One vector is turned by the same rotation once a step. Each row is the vector after some number of steps, and that number follows the row.
The counts run from 0 to 656.
[ 15   9 -12   0   3   3   8   1  -6  28 -13 -10  -2 -10  26 -20  11   7
 -21  13   5  20  13 -15  -3   6   9 -18  -5   5 -18  -5  25  19 -22  15
   8  -8  20  24  17  -4   3   2   1  24   4  13  -7   6  17   9  17 -18
 -18  16]	137
[  6   6  -2 -21   3   3  -6 -33 -10  40 -17 -18  11 -14   0  -2  14  13
  -9 -12  -5  12  -1 -18   7 -10  16  -5   2  -1  -5  -4  21 -11 -23  16
   0   6   9  13  15  19  -1 -14   1  22  10   5 -12  28  -7 -19   1 -11
   0   1]	38
[ -5 -22   5 -20  11   8  -5 -38   3  32 -16  -4  15  -2   6 -10   5  22
   4  -3 -26  26 -14 -16   6  -7 -17   0   0 -14 -15   4  15  -8  -8  10
   6 -18  -4  36  -1   9   6 -26   5   7   9  -5 -11  -2   9 -16  -9 -14
 -10   7]	91
[ 11   3  -3 -18  10  12   8 -20  -2  37 -20 -17   1  -8   2  -9   8  20
 -16   8   0  11   9 -16  -9   4  -5  -8   7  -5 -14   1  28  -9 -26  13
   3 -17  -2  23   5   1   5   5  -9  30  20   6 -18  23 -11 -12   0 -12
  -5  -8]	488
[ -7   4 -28  -3  -1 -18 -11  -4 -25  44  -8  12   0  -3 -10  -7   5   0
  -5  15  -4  13  -8 -12   8  -9   9 -14   6 -10 -20  10  16   7 -13  16
 -10 -18   3  12  20  -5   2   9   7  13  13   7   0  24  10  -9   5 -24
 -12  30]	361
[  4   3 -12  -2  -5  -8  10 -28   8  17 -19   8   5  -9  19  -2   9   8
   1   8  -3  11   1 -27  15   5   8  -6   7  -5  -7   5  11  28 -17  19
  -3  -9   6   7  29  -3  -6 -21  10  13  -5   9 -11 -14  31   5   8 -11
 -18  30]	527
[ -7 -18   4 -17  -4  -7  -2 -42   1  29 -16  -8  11   5   7  -6  14  26
  10  -9 -27  15  -8 -16  -3   0 -15  -2  16  -6  -4   0   8   0   5  18
  -5  -9  -6  16  -2  18  -1 -30   1  17  -2   4 -18  -1   0  -7   2 -24
  -5   4]	470
[  2  -9   3   7 -14 -16   2 -24 -23  22 -24  -4  -1  -6  23   5  16  11
  18   2  -9  11 -13 -20 -23   8  13 -14   5  -8 -13   9  21  13 -18  17
   0   3  14  23   3  13  -4   0  11  19   8  26  -3 -17  13   1  11 -19
 -11   1]	562
[  8  -2 -11  -8  15  14   1 -12   6  33  -6   1   1  -8  26 -20  -7   8
 -14  13  -1  27  10 -17   8  -8   3 -13   1  -5 -26   3  21   3 -27   9
   7 -16   9  28  11  -4   5  -4  -3   7   8   7  -4  13  26  -5   6 -12
 -12  25]	225
[  5 -20  -3   0   0  -8  -3  -5  -6  30  -7  -7  15   0  18 -18   0  15
  -1  -4 -24  35  -5 -14  12   5 -16 -18   1  -7 -26   4  25  -4 -11  -1
  -3 -18  15  27  -1   0  -2 -11   9   9  17   5   9  -1  17   4  16 -18
 -19  16]	366
[ -4 -10  -8   4 -11 -13 -13 -19 -22  31   5   1   7 -19   7  -7   5   3
   7   6 -16  33 -11 -12   8  -6  -1 -10  10 -11 -13   4  10  11  -5  16
  -6 -10  14  19  13   3   2  -9  15   5  11  15   9 -16  17  -5  17 -34
  -9  29]	589
[ -7  11 -26  -4   5  -7  -5 -30   7  27  -6  11   5 -20   4   0   7   3
  -5  22 -10  13  -3 -20  18 -10  13  -1   5   6  -3  -2  13  29 -16  18
  -7 -18  -1   6  28   2  -5  -6  10  13   1   7  -8   7  24  -3   2 -19
 -14  32]	528
[ -8 -16  10  -8   2   5  -3 -38   8  27  -7 -16  14 -22  15  -5   6  23
  13  -6 -22  27 -16 -27   9  -9  -7  -1   8  -1  -2 -10  13   0 -16  13
   5   2   4  16   4  12  -8 -23   4  13  12   9  -5   1   4 -12   2 -22
  -2  10]	322
[ 10   6  -7 -14  -2   0   4 -19 -11  36 -16 -23  10 -24  13 -12  23  12
  -5   6   8   7   3 -16   8   5  22 -14  -3   7  -2 -11  17   8 -22  17
  10 -10  17  29  13  -1  -3   2   2  26  12   9 -14  19   3  -9   6 -23
  -5  -1]	269
[-13   6 -25  -6  -5  -7  -7 -18 -15  46  -4   8   4  -7  -9  -5   3   8
  -9  11  -9  16   1  -9  11  -6  -4  -9  12  -3 -12   4   5  19   0  22
 -13 -15  -7   3  19  -5   2  -2   6  18   3  11   3  17   4  -7  16 -23
 -11  42]	70
[ 17   8  -7 -11   5   9   6 -11  -6  41 -11 -21  -6  -6  12 -20  10  17
 -21  -2   7  17  10 -11 -11  -2   0 -13  11  -5 -13  -5  23  -3 -21  20
   1  -1  10  11  12   3   3  -3 -11  33  19   6 -10  26  -8  -6  12 -21
  -2   4]	197
[ 17   1 -10   2  -7 -27   4 -11 -13  27 -26   1  -4  19  -8 -10  16   3
 -21   0  -3  15   3 -12 -16   6 -12 -12  10 -17 -20  13  24   2  -3  16
 -15 -13  18   4  20   8   7 -18   8  27   1  -3  -6  -3  11  11  11 -16
 -16   4]	654
[ -6 -13  -9  18  -6 -25  -3  -9 -32  33 -20  -1   0  -3   0   3  10  10
   6   1 -16  18 -19 -16 -17   3   3  -9   4  -7 -15   3  24  12  -8  13
  -8  -1  12  10   8   5  -6   4  14  26  21  18  12  -3   3   7  12 -19
 -11   9]	422
[  4   9 -13   6   5 -14  14 -19  11  28 -20   1  -9 -16   4   2   8   4
  -2  16   8   5  -5 -27 -16   1  12 -14  14  -6 -12   7  29  12 -33  18
  -6  -7   1  -9  26   1  -8  -3  -1  31  27  12 -11   8   7   4  -2 -11
  -7   8]	113
[  6   7 -10 -20  12  18   4 -26  -9  37 -22   0   9   1  14  -7  11  13
 -18   1   3  15   9 -13  14  -1   6  -2 -10   1 -13   2  11   9 -13  13
   5  -5   9  30  19   1   7 -16   4  14 -13   0 -18  13  20 -13   3  -7
 -13  25]	153
[ -2 -12   3 -10   5   1  10 -36   6  33 -26   9  -3  15  -4  -3  13  21
   2  -2 -11  11  -9 -21 -10  -7 -20   1  16 -18 -11  15  10  14   4  20
  -7  -3  -7   9  12   4   7 -33   1  23  -4  -5 -18  -2   9  -7  -4 -14
 -10  19]	610
[ -8  -7  -5  -2   5  -3   9 -33   5  23 -21  15  -4   7   3   4  -1  14
   0  14 -16  15  -7 -29 -12   3 -24  -1  19 -20 -15  18  14  10  -8  14
 -10 -16 -17   7  14   7   2 -16   7  15   4   1 -15 -13  10   1  -7  -4
 -19  24]	88
[  9   7 -14 -12 -13  -5  -2 -17 -18  32 -13  -5  10 -22  13  -4   5   3
   1  11   7   9   4 -18  11  11  22 -18   1  -2 -11   8  21   8 -31  13
  -2 -19   6  22  19  -4  -5  11   8  15  22  19  -4  10   6  -8  11 -16
 -13  19]	500
[ -2 -18  -3 -18  10 -11  -7 -26   1  34  -9  -6  20 -10  10 -17   9  12
   8   0 -16  22 -14 -18  15 -17   6  -9  -3  -5 -10  -5  19  -8 -11  10
   5 -11   7  24   1  12   1 -26   5   5   4   4  -3  18  25 -14  -6 -23
   1   4]	242
[ 12 -21   9  10  -2  -4   4  -4  -8  32 -15 -18   0  -8  12 -16  14  17
   7  -7  -7  26 -13 -18 -19   7  -9 -18   9 -16 -11   3  19   8 -11  13
   1   3  19  18   7  -4   1 -10   4  26  23  10   5  -6   0   3  10 -24
  -9   4]	199
[ 13   2  -5 -11  -8   1   1 -38 -18  26 -21   1  -2  15   7  -5  13   7
 -21 -10 -12  19  14  -4   1   6 -13  -3   9 -14 -17  18  11   4  -6  19
  -8 -12   8  20  22  12   7 -20   8  12 -13  -2 -14 -14  14  -3  16 -15
 -16  21]	443
[-17 -11  -7  11  14  -8   1 -25   1  27  -9  -4  -4 -29   7   4   1  15
   9  20 -24  23 -25 -23 -17 -11  -7   5   5   5  -6 -12  19  18 -12  11
   5 -10   2  18   0   6  -7  -4  10  24  21  14   0  -5  11  -1  -3 -21
  -8   6]	545
[ -7   3 -14   3   9 -20   3 -21   4  33 -11  -2  -3 -24 -23   0   8   9
  -4  11 -11  13 -15 -23  -7 -10   3  -8  15  -7  -5  -2  34   1 -24  12
  -9 -13  -5  -8  22   6  -1  -1   5  28  30   4   0  18  -6  -2  -7 -13
  -1   5]	114
[ 10  -9   0   9  -2 -22  12 -19   8  17 -22  -5  -6  -6  13  -2  12   6
  10   6   1  11 -16 -34 -24   1   4 -17  13 -16 -13   8  32  10 -26  16
  -5   0   6  -2  15   5  -9 -15   3  25  22  13   0 -11  17   7   3  -9
  -9  -3]	112
[ -6 -17   1  -8  -1 -19   0 -23 -12  34 -26  -2   1  21   1  -7  14  26
   5  -5 -20   7 -15 -14 -24  -4 -11  -7  16  -8 -12   0  22  -2   3  19
  -8  -5  -4   8  -7  20   0 -24  -4  22   5   7 -13   9  -1  -5   5 -22
  -2   0]	478
[-10  -9 -10 -10  -6 -18   0 -39  -5  27 -24   9   0  15   9   6   9  19
   8  13 -17  -1  -5 -19 -21   1  -8  -1  20 -11 -10   9  13  13   2  23
  -9 -15 -13  11   3  18  -1 -17  -1  18  -4   9 -18  -9   9  -3   3 -16
  -8  15]	618
[ 10   3  -6  13  -2  -3   6 -19 -24  30 -28   3 -17  -5   3   6   9  -1
  -7  10   3  18  -2 -22 -22   7  -6 -11   5 -21 -19  20  20  20 -20  17
  -7   0  15  16  25  -2   4  -1  13  21   9   7  -4 -20  10   2   9  -4
 -17  16]	431
[  0  -8  -3  -6  13  11   4 -21   0  34  -9 -11  11 -13   3 -19  12  22
 -10   4 -23  31  -8 -10  14  -2 -21   2  -3  -3  -7  -6  14   3  -3   7
   5 -21  12  37   5  -2   8 -18  14  16   3  -6  -2  -1   9  -6   0 -22
 -14  14]	3
[-25   1 -29   0  11 -12 -11 -23 -16  41 -13  20   4  -7  -7   6   1   5
  -6  12 -21  20 -14 -18   9 -18   2   6  -1  -1 -13   3  16  13  -5  13
 -11 -10   0  12  13   7  -1  -9  12  14   0   9   3  14  18 -10   4 -20
 -10  31]	158
[  1   5 -14 -15   3  -8  -8 -17 -30  43 -19 -16  10  -1  -6  -5  20  17
 -14  -2 -12  13  -8  -5  -5  -4   6  -7  -5   4  -7  -5  22  -6  -9  14
  -1 -10  11  28   2  11   4   0  -1  30   7  10  -8  26  -8 -11   5 -25
  -5  -4]	417
